In the data rows, the value 500 means zero.
Here is a table of points, one per row:
tensor([401, 390, 455, 514, 642, 596, 386, 404, 429, 367, 760, 482, 496, 373,
        413, 608, 425, 445, 497, 450, 534, 237, 391, 471, 438, 557, 524, 681,
        434, 501, 491, 519])
tensor([540, 526, 335, 457, 657, 434, 568, 557, 525, 590, 480, 551, 389, 591,
        512, 434, 482, 446, 580, 439, 381, 657, 500, 570, 534, 428, 732, 438,
        430, 457, 499, 564])
tensor([487, 591, 593, 464, 392, 666, 377, 288, 531, 536, 370, 568, 445, 661,
        454, 504, 568, 648, 470, 382, 669, 384, 585, 626, 634, 441, 531, 344,
        527, 282, 458, 396])
tensor([799, 460, 444, 650, 542, 531, 442, 471, 645, 530, 464, 402, 633, 661,
        527, 399, 484, 664, 412, 421, 540, 346, 589, 583, 375, 325, 546, 499,
        597, 539, 471, 524])
tensor([461, 497, 652, 531, 398, 374, 775, 463, 453, 542, 703, 460, 612, 640,
        470, 519, 631, 364, 491, 575, 589, 603, 370, 518, 425, 485, 509, 429,
        506, 461, 509, 686])
tensor([459, 521, 478, 461, 450, 481, 447, 468, 502, 501, 415, 611, 466, 448,
        319, 473, 547, 488, 591, 583, 434, 430, 500, 536, 380, 410, 486, 623,
        599, 602, 383, 302])
tensor([524, 475, 459, 508, 432, 549, 471, 469, 447, 535, 261, 457, 623, 472,
        473, 621, 453, 483, 462, 589, 514, 561, 497, 551, 548, 680, 329, 649,
        703, 530, 371, 484])
tensor([441, 569, 386, 575, 594, 515, 352, 477, 468, 653, 539, 272, 518, 389,
        394, 530, 579, 484, 414, 631, 526, 617, 742, 573, 455, 456, 595, 552,
        438, 454, 735, 520])
tensor([518, 724, 615, 711, 612, 477, 560, 495, 596, 552, 564, 571, 621, 600,
        478, 566, 443, 468, 340, 539, 363, 510, 617, 428, 534, 569, 416, 569,
        436, 441, 478, 335])
tensor([510, 478, 406, 297, 525, 535, 565, 499, 378, 628, 505, 562, 618, 566,
        631, 290, 640, 465, 460, 458, 541, 409, 732, 509, 660, 588, 509, 569,
        315, 675, 492, 431])
tensor([514, 376, 649, 507, 588, 463, 567, 396, 501, 550, 658, 338, 503, 417,
        616, 467, 455, 579, 455, 298, 493, 696, 511, 531, 464, 458, 560, 417,
        424, 473, 367, 399])
tensor([447, 637, 494, 560, 366, 579, 464, 575, 464, 630, 433, 526, 471, 313,
        495, 385, 405, 527, 489, 622, 488, 352, 523, 460, 501, 534, 484, 398,
        507, 524, 431, 434])
tensor([568, 452, 459, 459, 638, 320, 536, 554, 525, 668, 445, 474, 448, 463,
        466, 487, 545, 492, 665, 515, 532, 348, 418, 426, 447, 558, 569, 350,
        298, 459, 477, 406])
tensor([622, 626, 361, 549, 533, 485, 522, 434, 711, 302, 485, 438, 472, 324,
        630, 436, 553, 360, 443, 643, 582, 415, 473, 619, 582, 539, 534, 567,
        443, 568, 551, 415])
tensor([560, 552, 638, 434, 393, 445, 311, 612, 626, 376, 492, 326, 389, 621,
        398, 465, 409, 508, 530, 654, 497, 572, 576, 604, 435, 509, 313, 587,
        301, 494, 441, 410])
tensor([361, 424, 423, 485, 503, 505, 509, 501, 574, 470, 576, 464, 562, 613,
        402, 493, 534, 486, 417, 652, 483, 440, 387, 555, 478, 409, 583, 588,
        534, 344, 562, 435])
tensor([570, 438, 559, 537, 663, 482, 620, 487, 450, 512, 599, 481, 553, 531,
        479, 592, 282, 567, 397, 448, 563, 434, 463, 565, 481, 432, 600, 398,
        528, 621, 594, 305])
tensor([472, 534, 523, 491, 493, 486, 342, 648, 349, 474, 681, 484, 486, 543,
        639, 375, 443, 444, 426, 464, 512, 487, 481, 375, 522, 204, 458, 458,
        659, 639, 529, 537])
tensor([426, 673, 480, 606, 509, 393, 540, 382, 602, 340, 468, 587, 407, 472,
        447, 375, 379, 321, 499, 390, 497, 366, 553, 488, 486, 496, 470, 491,
        494, 495, 550, 645])
tensor([600, 424, 688, 513, 454, 408, 507, 613, 299, 551, 642, 619, 620, 448,
        354, 543, 615, 523, 707, 458, 631, 608, 515, 676, 553, 442, 517, 483,
        470, 582, 334, 789])
tensor([433, 537, 418, 462, 448, 410, 562, 332, 608, 463, 580, 604, 450, 401,
        526, 421, 544, 585, 417, 496, 512, 530, 345, 468, 568, 487, 447, 443,
        615, 574, 580, 460])
tensor([269, 404, 354, 556, 515, 564, 528, 641, 595, 361, 554, 444, 344, 683,
        469, 533, 412, 460, 379, 385, 527, 397, 689, 365, 496, 489, 576, 469,
        504, 558, 353, 674])
tensor([631, 413, 565, 657, 389, 610, 399, 515, 499, 437, 578, 635, 537, 388,
        493, 623, 432, 538, 485, 620, 400, 403, 546, 458, 554, 615, 608, 423,
        405, 561, 445, 757])
tensor([563, 466, 406, 554, 629, 416, 540, 573, 465, 509, 568, 537, 519, 575,
        571, 369, 330, 445, 525, 483, 321, 470, 510, 376, 614, 517, 453, 625,
        539, 227, 549, 390])
tensor([435, 430, 517, 478, 441, 457, 624, 468, 696, 607, 584, 563, 418, 466,
        410, 456, 454, 534, 635, 451, 304, 557, 555, 468, 554, 428, 468, 574,
        529, 608, 360, 414])
tensor([492, 539, 525, 381, 337, 445, 570, 442, 516, 616, 626, 548, 348, 359,
        463, 545, 425, 461, 451, 632, 552, 448, 578, 419, 529, 507, 627, 531,
        543, 457, 578, 411])
tensor([504, 502, 516, 450, 585, 458, 471, 661, 431, 404, 508, 564, 422, 478,
        513, 647, 564, 628, 636, 431, 602, 462, 583, 568, 541, 526, 373, 408,
        574, 430, 567, 378])
tensor([682, 477, 631, 475, 539, 596, 483, 384, 393, 558, 522, 466, 346, 773,
        480, 498, 544, 426, 526, 461, 602, 414, 545, 519, 445, 629, 367, 479,
        603, 508, 559, 493])
tensor([348, 592, 391, 484, 450, 406, 377, 449, 534, 549, 405, 452, 472, 487,
        648, 530, 544, 565, 531, 615, 513, 484, 462, 483, 461, 417, 414, 447,
        512, 568, 474, 410])
tensor([544, 507, 422, 452, 512, 355, 468, 479, 631, 504, 570, 642, 572, 465,
        789, 656, 457, 459, 497, 380, 552, 534, 620, 552, 322, 444, 486, 499,
        460, 376, 341, 578])
tensor([400, 563, 430, 433, 539, 637, 677, 565, 470, 508, 431, 570, 320, 613,
        489, 663, 423, 604, 396, 808, 520, 451, 470, 429, 481, 426, 422, 457,
        393, 547, 379, 516])
tensor([380, 474, 463, 596, 435, 528, 449, 576, 435, 545, 528, 536, 607, 466,
        461, 435, 452, 381, 551, 333, 448, 626, 446, 501, 575, 553, 559, 436,
        498, 478, 487, 444])
tensor([451, 554, 396, 480, 514, 545, 498, 542, 454, 437, 486, 505, 521, 550,
        441, 506, 444, 490, 569, 512, 475, 495, 418, 688, 464, 584, 605, 582,
        702, 548, 446, 490])
tensor([392, 627, 436, 504, 505, 597, 461, 487, 478, 464, 326, 567, 496, 475,
        530, 696, 607, 479, 544, 547, 478, 377, 367, 427, 380, 653, 400, 337,
        619, 648, 573, 444])
tensor([536, 508, 425, 586, 371, 564, 495, 539, 426, 422, 678, 457, 484, 586,
        574, 681, 594, 283, 644, 413, 563, 469, 447, 619, 629, 448, 414, 491,
        436, 494, 453, 484])
tensor([653, 569, 530, 468, 391, 336, 394, 416, 435, 615, 531, 402, 427, 656,
        481, 635, 550, 362, 451, 322, 395, 533, 431, 421, 605, 421, 701, 508,
        482, 553, 549, 625])
tensor([491, 539, 684, 600, 677, 610, 602, 342, 528, 466, 438, 470, 557, 516,
        559, 464, 582, 473, 695, 524, 483, 579, 562, 429, 376, 469, 536, 572,
        417, 617, 551, 501])
tensor([536, 410, 421, 538, 363, 410, 512, 475, 396, 525, 398, 534, 557, 654,
        567, 391, 535, 574, 609, 670, 559, 655, 388, 420, 398, 552, 497, 563,
        450, 554, 492, 360])
tensor([469, 328, 480, 475, 370, 427, 583, 466, 532, 454, 472, 428, 461, 336,
        543, 367, 509, 461, 556, 588, 563, 480, 624, 390, 460, 637, 555, 389,
        597, 469, 550, 520])
tensor([493, 493, 553, 679, 537, 454, 490, 451, 394, 637, 407, 507, 354, 446,
        672, 483, 478, 483, 349, 516, 623, 628, 535, 524, 516, 559, 465, 599,
        409, 576, 517, 539])
tensor([447, 473, 641, 458, 420, 345, 463, 595, 466, 538, 517, 612, 683, 612,
        467, 580, 490, 539, 476, 449, 653, 408, 513, 481, 447, 526, 441, 662,
        533, 505, 556, 651])
tensor([537, 645, 540, 437, 602, 475, 425, 535, 740, 447, 631, 371, 535, 496,
        605, 517, 625, 598, 428, 509, 308, 590, 431, 398, 570, 554, 537, 445,
        546, 520, 586, 499])
tensor([567, 535, 410, 340, 404, 564, 658, 408, 526, 554, 591, 503, 538, 438,
        445, 440, 355, 676, 482, 420, 539, 549, 426, 475, 594, 644, 476, 589,
        404, 627, 476, 543])
tensor([513, 546, 570, 398, 636, 517, 398, 457, 748, 524, 552, 496, 453, 515,
        484, 484, 470, 515, 511, 385, 524, 562, 496, 487, 613, 514, 515, 534,
        551, 514, 542, 478])
tensor([530, 233, 509, 524, 402, 479, 498, 377, 554, 432, 395, 595, 538, 465,
        488, 539, 546, 410, 404, 687, 448, 501, 512, 417, 674, 370, 528, 392,
        510, 451, 457, 419])
tensor([428, 491, 587, 433, 701, 453, 360, 442, 570, 411, 374, 450, 628, 407,
        506, 442, 378, 429, 525, 488, 569, 385, 403, 348, 670, 360, 445, 504,
        391, 504, 466, 625])
tensor([474, 532, 548, 537, 521, 441, 420, 552, 487, 418, 409, 548, 421, 584,
        586, 480, 478, 620, 567, 506, 457, 547, 407, 478, 480, 594, 797, 641,
        556, 357, 484, 521])
tensor([576, 355, 498, 430, 526, 629, 450, 623, 445, 491, 334, 615, 469, 388,
        370, 571, 641, 359, 430, 506, 621, 708, 391, 396, 429, 613, 492, 588,
        596, 568, 380, 404])
tensor([458, 668, 508, 432, 544, 501, 470, 417, 265, 500, 442, 399, 543, 421,
        438, 409, 399, 438, 418, 515, 497, 526, 430, 481, 392, 546, 467, 388,
        559, 262, 277, 536])
There is one direction along which these points spread out most. Take the direction at right angles to it along which they spread out most. Go by this last direction. How far along it is each point below, from 0 to 99? The average is 50, and the first point in the table lies past the average. One standard deviation of the points above along it is 16.
tensor([599, 467, 355, 450, 583, 465, 486, 335, 311, 324, 475, 523, 503, 469,
        419, 537, 619, 593, 498, 572, 259, 414, 615, 469, 491, 550, 336, 387,
        525, 535, 511, 527]) 49
tensor([370, 494, 607, 378, 570, 532, 520, 549, 403, 402, 516, 494, 555, 464,
        619, 458, 514, 523, 528, 588, 396, 623, 601, 621, 551, 512, 598, 589,
        556, 378, 506, 556]) 48
tensor([506, 549, 588, 641, 585, 494, 600, 654, 400, 528, 526, 498, 527, 431,
        435, 504, 607, 716, 437, 355, 541, 610, 508, 505, 527, 482, 554, 475,
        461, 528, 598, 429]) 46
tensor([552, 586, 462, 369, 328, 608, 590, 571, 298, 310, 334, 501, 612, 490,
        465, 591, 336, 443, 578, 455, 459, 554, 464, 530, 419, 372, 614, 528,
        390, 455, 603, 515]) 36
tensor([330, 340, 408, 500, 368, 458, 572, 465, 442, 519, 301, 384, 495, 450,
        469, 654, 456, 641, 458, 389, 482, 518, 427, 532, 565, 535, 405, 526,
        447, 588, 533, 516]) 38
tensor([475, 398, 639, 493, 476, 599, 348, 527, 537, 435, 533, 583, 420, 680,
        509, 433, 407, 530, 518, 441, 509, 636, 492, 526, 427, 529, 403, 355,
        449, 489, 702, 493]) 48
tensor([536, 662, 383, 662, 492, 590, 563, 571, 548, 471, 566, 349, 554, 508,
        470, 438, 625, 634, 708, 480, 606, 549, 596, 322, 573, 454, 507, 542,
        582, 426, 528, 528]) 56
tensor([384, 466, 528, 516, 532, 557, 481, 662, 515, 544, 472, 490, 627, 622,
        555, 363, 456, 450, 523, 625, 397, 394, 376, 662, 543, 596, 569, 405,
        500, 512, 535, 598]) 48
tensor([532, 424, 662, 430, 301, 551, 644, 645, 451, 515, 338, 411, 516, 405,
        470, 564, 744, 467, 496, 293, 422, 307, 478, 493, 414, 503, 451, 573,
        494, 526, 499, 466]) 28
tensor([625, 427, 527, 439, 498, 566, 596, 527, 524, 634, 427, 496, 282, 344,
        554, 466, 487, 501, 559, 575, 425, 436, 398, 578, 545, 419, 391, 657,
        648, 427, 534, 690]) 45
tensor([600, 481, 516, 468, 567, 421, 571, 585, 681, 430, 446, 453, 525, 441,
        318, 444, 496, 473, 380, 468, 601, 612, 502, 592, 502, 534, 437, 357,
        489, 498, 559, 504]) 54
tensor([500, 489, 385, 589, 455, 553, 448, 481, 467, 545, 535, 634, 447, 376,
        511, 333, 713, 545, 291, 425, 416, 514, 417, 496, 376, 468, 436, 538,
        340, 427, 513, 554]) 53
tensor([479, 438, 465, 458, 557, 654, 396, 426, 632, 641, 555, 491, 586, 474,
        539, 594, 402, 444, 594, 469, 510, 592, 574, 522, 299, 446, 361, 402,
        541, 413, 628, 524]) 54
